(in the rows, 128 means zero)
One turn or mirror swaps these rows in pairs. Which row does each one swap with?
The rows were stretched afterwards, more along some directions than others.
Q34: [115 126 149 127 150 161 135 113 161 106 155 147 132 105 127 129 132 129
 131  84 119]
Q134: [108 140 150 134 132 172 114 127 151 109 145 155 149 122 129 111 126 134
 160  93 137]
Q410: [127 150 120  94  97 119 153 127 133 117 116 128 142 145 137 122 161 143
  99 156 148]
Q424: [108 141 116  84 102 109 131 128 118 105 132  94 143 176 131 126 173 152
 112 153 139]
Q466: [ 98 109  87 137  94 112  88 126 158 134  87 121 119 152 100 121  95 110
 148 151 189]
Q868: [122 115 165 123 126 161 121 118 160 105 145 177 137 109 129 110 124 119
 146 113 135]
Q340: [ 92  93  85 145 109 106  89 119 148 130  94 112 117 162  99 133  88 114
 147 142 181]
Q634: [126 114 118 120 113 143 110 152 126 149 108 140 156 158 117 102 155 113
 145 129 110]
Q898: [103 116  94 139 112 103  86 132 136 124 105 106 131 173 100 120 119 115
 163 130 161]
Q959: [123 138 152 137 139 161 136 128 147 108 148 163 128 107 143 115 125 133
 153 106 116]
Q52: [ 84 116 120 121 104 109  78 105 131 131 107 146 120 143  94 134 131 140
 124 151 152]
Q94: [145 128 122  95 110 129 116 117 129 123 113 129 120 145 121 137 163 102
 101 124 143]
Q133: [107 110  98 142  95 114  96 145 143 132  95 122 119 160 117 116  92 111
 155 158 176]
Q316: [131 130 140  82  79 157 104 108 169 131 120 161 126 107  98 107  91 106
 126 141 138]
Q896: [130 133 123 129  98 158 112 171 133 148 112 139 152 152 121 109 162 110
 141 129 112]
Q135: [140 124 139 116 108 130 112 127 121 129 110 137 121 132 132 143 169 102
 103 133 139]
Q937: [128 179 136 125 121 108 136 142 105 119 139 113 128 151 152 144 152 156
 110 128 105]
Q239: [106 141 112 106 103 115 142 130 120 106 115 107 136 170 142 126 165 147
 109 160 161]
Q479: [106 150  98  89 115 117 149 119 117 102 130  86 143 175 126 130 164 159
 110 137 138]
Q517: [122 122 149 130 147 165 130 117 172 119 147 168 138  90 123 113 119 125
 144 102 134]
Q501: [105 130 128  85  91 142 102  83 153 123 122 153 109 114 105 118  91 117
 120 143 149]
Q765: [121 123 156 132 144 172 128 121 164 128 141 172 152  95 118 113 126 126
 137  91 124]
Q442: [129 128 127 134 111 139 110 167 114 148 112 137 146 152 133 115 162 110
 145 135 105]
Q850: [134 127 111 127 109 147 111 152 123 143 104 128 147 159 109 116 159 117
 143 120 105]
Q185: [119 141 141  89 104 150 121  96 153 136 130 145 126  94 126 114  96 126
 118 137 127]
Q209: [132 120 149 123 144 162 137 135 160 108 153 158 144 108 136 112 131 119
 148 101 130]
Q483: [122 150 143 137 130 156 127 120 153 102 150 164 126 123 133 111 132 138
 152 101 128]
Q241: [120 135 122 129 120 145 114 156 117 136 116 128 150 171 124 116 164 114
 147 119 108]
Q278: [131 152 141  71  92 146 113 101 149 132 123 158 127 108 119 101 116 117
 121 135 136]
Q732: [ 83 105 105 112 102  98  70  97 134 134 100 134 118 156  86 129 120 132
 126 150 149]
Q240: [128 134 144 139 152 165 142 121 169 107 149 159 136 103 134 127 129 128
 144  91 132]
Q51: [110 138 121  80  93 141 108  92 142 130 118 162 120 119 127 107  91 114
 125 145 142]
Q789: [103 100 107 152 125 100  91 139 128 133 104 105 109 146 135 135 107 109
 156 157 169]
Q474: [130 117 119 102 106 126 110 121 127 127 112 124 121 139 110 149 162 105
  95 124 139]
Q14: [116 145 141 130 129 173 128 121 160 101 138 170 138 110 136 117 129 125
 150  94 132]
Q429: [140 132 138 110  99 142 110 130 143 127 112 131 129 126 120 146 160  96
  98 121 149]
Q605: [129 180 124 122 124 100 137 134 103 122 136 114 115 157 139 143 142 157
 115 124  97]
Q996: [117 156 152  93  94 157 111  98 163 139 126 163 140 103 108 112 112 109
 115 121 134]
Q258: [109  98  77 135 110  98  98 131 137 131  87  93 102 166 109 133  96 114
 140 154 173]
Q206: [120 126 108  82  92 116 140 113 140 105 112 127 129 152 117 122 150 137
  96 156 173]
Q519: [ 98 153 137  96 102 150 111  89 162 125 138 148 133 119 111 112  97 118
 129 126 146]
Q955: [110 144 105  98 109 110 152 118 125 109 124 115 138 162 139 123 150 153
 101 148 164]
Q553: [108 133 121  86  80 136  88  84 156 130 119 160 107 121 100 107  90 118
 123 153 161]
Q903: [124 133 125 134 116 158 115 167 119 143 120 129 152 157 129 117 155 116
 145 127 115]
Q360: [144 135 143 124 127 163 137 129 169 104 134 167 133 111 110 116 125 128
 146  93 131]
Q223: [112 143 106 110 113 113 149 123 124 107 123 106 122 154 139 147 152 151
 104 159 153]
Q207: [126 143 124  89 103 113 134 132 115 117 126 115 151 149 136 122 170 147
 102 157 156]
Q596: [104 130 134  81  81 152  93 103 165 129 125 154 138 121 104 103 100  99
 134 146 159]
Q82: [101 133 144  96  93 147  96 105 152 146 125 151 127 107 121 109  93 107
 127 148 134]
Q729: [ 94 129 148 140 142 160 120  97 160 103 148 150 134 112 128 122 116 131
 155  89 131]
Q986: [144 117 128 103 114 134 115 123 140 129 110 139 114 127 113 138 166  90
 106 125 138]
Q464: [ 98 139 122  91  93 146 101  89 162 135 121 153 133 127 106 108  93 114
 134 144 149]
Q935: [110 134 145  83  73 144  99 104 148 134 114 173 133 121 112 101  96 118
 126 166 162]
Q220: [ 93 101  78 148 124  92 103 120 133 125 100 103 100 171 114 138  98 121
 154 154 160]
Q304: [129 104 121 102 101 121 102 116 136 133 109 135 108 137 115 143 148  90
  94 135 155]
Q446: [131 169 127 119 110 101 125 139 103 131 130 118 119 156 144 136 136 148
 105 139 107]
Q784: [ 89 111 114 115  94 109  70 100 143 126 101 149 122 152  82 127 138 128
 121 142 152]
Q172: [147 121 132 105 110 140 112 139 135 138 106 133 123 123 119 142 162  98
 100 133 138]
Q652: [106  96 103 139 114  95  80 144 132 131 108  90 108 162 121 137 103 112
 153 154 162]
Q354: [133 134 124 135 106 163 101 167 135 143 107 142 159 156 119 104 163 109
 159 126 120]

Swapped with Q206: Q133
Swapped with Q903: Q986
Swapped with Q519: Q517
Swapped with Q34: Q82
Swapped with Q935: Q360
Swapped with Q732: Q937
Swapped with Q501: Q959

One turn or mirror swaps these rows in pairs. Which row does each one swap with?
The rows were stretched afterwards, more along some directions than others.
Q788: [126 137  86 122  95 145 126 142 119 145 135 144 128 118 111 111]
Q687: [136 102  78 113 119 139 109 132 122 130 139 159 148 114 148 126]
Q715: [128 103 117 124 122 128 129 149 131 103 157 132 137 123 128 141]
Q718: [136 135 152 140 147 122 126 122 131 108 152 129 122 137 124 134]
Q786: [137 124 129 138 142 139 125 123 118 102 139 132 118 110 119 124]
Q550: [143 139 112 142 125 155 121 130 127 128 117 142 139 138 128 108]
Q45: [151 151 141 112  97 119 130 139 123 149 126 141 142 178 153 140]
Q779: [145 160 171 132 121 107 133 122 133 122 152 139 126 166 140 146]
Q291: [136 144 134 116 111 113 144 177 161 115 165 123 129 161 163 151]
Q467: [149 153 158 102  96 119 157 157 142 132 127 113 126 148 140 157]
Q274: [136 113 119 136 135 147 118 126 118  95 135 128 121 110 111 124]
Q370: [163 129 139 125 118 131 151 127 109 133 112 165 151 115 140 118]
Q814: [141 157 156 137 129  96 132 162 150 123 148 118 124 137 159 147]
Q541: [147 134  96 128 113 152 116 142 120 142 126 135 139  88 148 117]
Q299: [143 149  98  99  79 138 130 169 147 140 125 130 124 158 145 131]
Q174: [154 164 168 115 104 127 133 137 139 129 111 115 119 149 144 144]
Q238: [154 156 135 127 110 143 116 127 132 139 109 138 131 141 141 114]
Q826: [136 118 117 129 133 136 139 139 110 116 135 148 156 142 121 128]
Q86: [137 142 140 132 140 114 121 141 156 127 159 129 124 173 136 139]
Q840: [150 149 121 116 104 117 152 172 158 127 146 124 146 172 146 142]
Q932: [129 152 166 136 110 107 141 150 143 141 138 116 127 160 164 136]
Q168: [137 130 133 121 130 127 126 142 135 111 130 141 161 135 141 127]
Q422: [149  93  92 127 110 141 104 134 106 120 121 145 132 109 144 114]
Q599: [138 114  63 114  96 150 100 159 137 129 142 149 136 112 127 120]
Q6: [133 138 151 141 141 122 130 126 137 107 160 131 123 145 124 137]
Q962: [140 121  90 125 124 134 119 129 144 129 139 145 134 114 139 135]
Q441: [152 142 149 125  97 148 153 135 117 104 132 134 127 151 133 149]
Q297: [160 155 149 127 117 141 121 124 128 138 104 131 134 134 143 118]
Q871: [142  93  92 123 120 144 113 138 112 109 125 137 127 103 126 114]
Q972: [141 137 113 129  99 134 118 147 128 104 129 147 109 158 110 139]
Q20: [123 142  83 114  98 140 107 157 160 139 165 128 125 174 139 131]
Q188: [144 131 102 139 130 158 112 125 118 120 117 152 144 126 129 101]
Q703: [142 144  97  98  82 139 133 164 137 141 130 138 130 162 142 136]
Q695: [143 140 116 132 100 115 140 151 147 140 170 140 107 178 137 137]
Q787: [173 106 141 139 130 123 125 119 111 130 126 151 145 100 155 121]
Q895: [166 133 188 131 144 103 150 123 107 126 128 132 155 123 137 152]
Q700: [163 145 120 127 116 125 146 141 143 117 129 131 141 144 157 129]
Q323: [165 135 117 121 129 136 127 132 105 145 105 144 136 131 153 115]
Q767: [145 159 148 104 101 118 173 167 141 129 136 121 131 152 132 162]
Q195: [140 166 172 132 118 107 134 133 148 126 158 129 125 178 143 154]
Q436: [156 155 121 117 118 118 158 158 143 138 146 142 118 148 139 139]
Q204: [167 132 140 120 131 143 126 112 110 127 113 152 158 120 142 111]
Q59: [159 164 168 127 106 126 129 135 139 138 110 116 122 142 145 135]
Q237: [135 106 123 123 120 125 132 151 125 104 149 137 145 136 129 141]

Swapped with Q895: Q323
Swapped with Q467: Q871
Swapped with Q238: Q6
Swapped with Q962: Q700

One turn or mirror swaps these rows in pairs. Which row does each one swap with?
The rows were stretched afterwards, more along some directions than others.
Q499: [147 185 154 106 108 103 120 107 140  99 167 144 160  79 106 137  98]
Q232: [ 80 138  89 116 133 124  95 101 145 117 104 109 148 138 151 112 103]
Q678: [146 100 116 109  95 111 198 134  77 144 102  98  88 126 177 127 133]
Q548: [103 139 132 149 109  47 166 125  86 128 122 134 152 131 175 176 158]
Q434: [130 135  98  99 133 138 142 119 131 116 168 125 106 110 159 129 104]
Q217: [ 86 161  97 101 117 138  84 110 135 101 108 107 119 121 112 109 116]
Q163: [139 126 107 111 128 120 174 124 102 133 165 140  99 118 154 147 132]
Q738: [136 142 103 109 114  74 198 126  62 122 161 153 105 120 153 185 166]
Q282: [ 73 123  97 124 145  92 135 144 137  94 181 126 115 117 175 151 152]
Q800: [151 109 133 132 120  98 176 137  76 138 118 100 132 113 193 149 114]
Q802: [113 119 142 181 129  90 122 149 102 132 140 171 133 159 106 169 180]
Q859: [ 86 132  90 109 132 138 102 105 141 114 106 110 127 126 129 110  97]
Q267: [ 66 119  94 114 146 107 124 145 138  93 168 116 116 119 193 132 132]
Q200: [135 143 134 108 137  90 137 160 110  62 173 144 136 118 176 176 127]
Q447: [124 113 141 103 133 132 141 137 181  95 210 126 123  86 156 122  91]
Q458: [139 109 125 138 122  96 173 143  74 134 115  97 126 120 197 148 128]
Q952: [ 88 134  90 108 135 135 104  99 141 117 108 116 143 134 147 114  97]
Q490: [167 143 159 131 109 113 152 114 123 129 149 150 147  96 110 125 106]
Q475: [144 142 179 157 148  89 172 134 105 131 180 186 135 101 103 190 150]
Q355: [ 92 171  84  75  77  89 120 120 131  96 141 102 109 114 157 137 125]
Q594: [166 163 166 123 113 107 149 108 120 119 155 158 154  87  97 142 110]
Q93: [136 143 125 117 101  70 191 142  44 115 141 153  99 118 119 188 188]
Q560: [141 115 119 124 107  94 179 137  69 131 110  96 119 121 187 146 127]
Q373: [ 79 130  99 130 141  85 110 152 110 102 155  86 135 121 212 152 140]
Q848: [ 83 136  86 109 131 122 101 105 141 116 101 104 146 135 157 114  97]
Q529: [117 194 119  95  87  83 109 114 136  94 164 122 149  87 133 145 117]
Q816: [130 113 147 106 130 122 144 135 179 106 208 122 128  83 160 125  86]
Q999: [ 84 151  98  98 122 133  91 112 139 104 110 107 124 119 117 113 109]
Q880: [ 82 145  85 107 124 127  94 107 134 118  97 105 134 139 142 113 111]
Q465: [144 137 182 139 107 106 157 134 145 127 180 130 124  76 116 132 116]
Q105: [136 113 120 139 118  92 175 139  69 138 109  99 127 122 191 153 126]
Q213: [ 73 117  92 120 141  95 117 149 121  97 156  95 126 124 202 143 141]
Q443: [120 113 146 107 128 119 140 137 175 114 203 122 116 101 151 124 106]
Q76: [112 134 159 163 111  52 168 137  97 129 145 144 149 112 162 164 154]
Q673: [116 146 157 156 107  49 166 144 107 118 160 141 146 101 157 175 161]
Q308: [140 101 116 114  95 101 204 136  72 146 103  98  92 125 183 140 130]
Q601: [148 106 125 120 105 111 192 137  80 139 102 102 109 115 178 139 113]
Q459: [142 144 174 149 150  96 175 132 104 122 185 190 133  99 100 193 148]
Q977: [ 98 131 123 140 113  59 164 117  97 132 116 134 156 141 177 161 150]
Q521: [129 154 103 101 140 141 127 118 128 104 161 140 116 109 144 132 102]
Q80: [ 78 120 107 115 153 102 139 141 141  97 184 128 117 108 179 145 140]
Q737: [111 120 127 100 150 142 158 128 150 111 180 148  93 104 125 130 122]
Q268: [114 137 161 158 108  58 169 135 116 126 166 137 145  96 159 163 150]
Q726: [141 151 182 142 143  93 165 140 105 114 193 179 127 100  99 189 157]

Swapped with Q232: Q458
Swapped with Q802: Q200
Swapped with Q499: Q163
Swapped with Q490: Q521

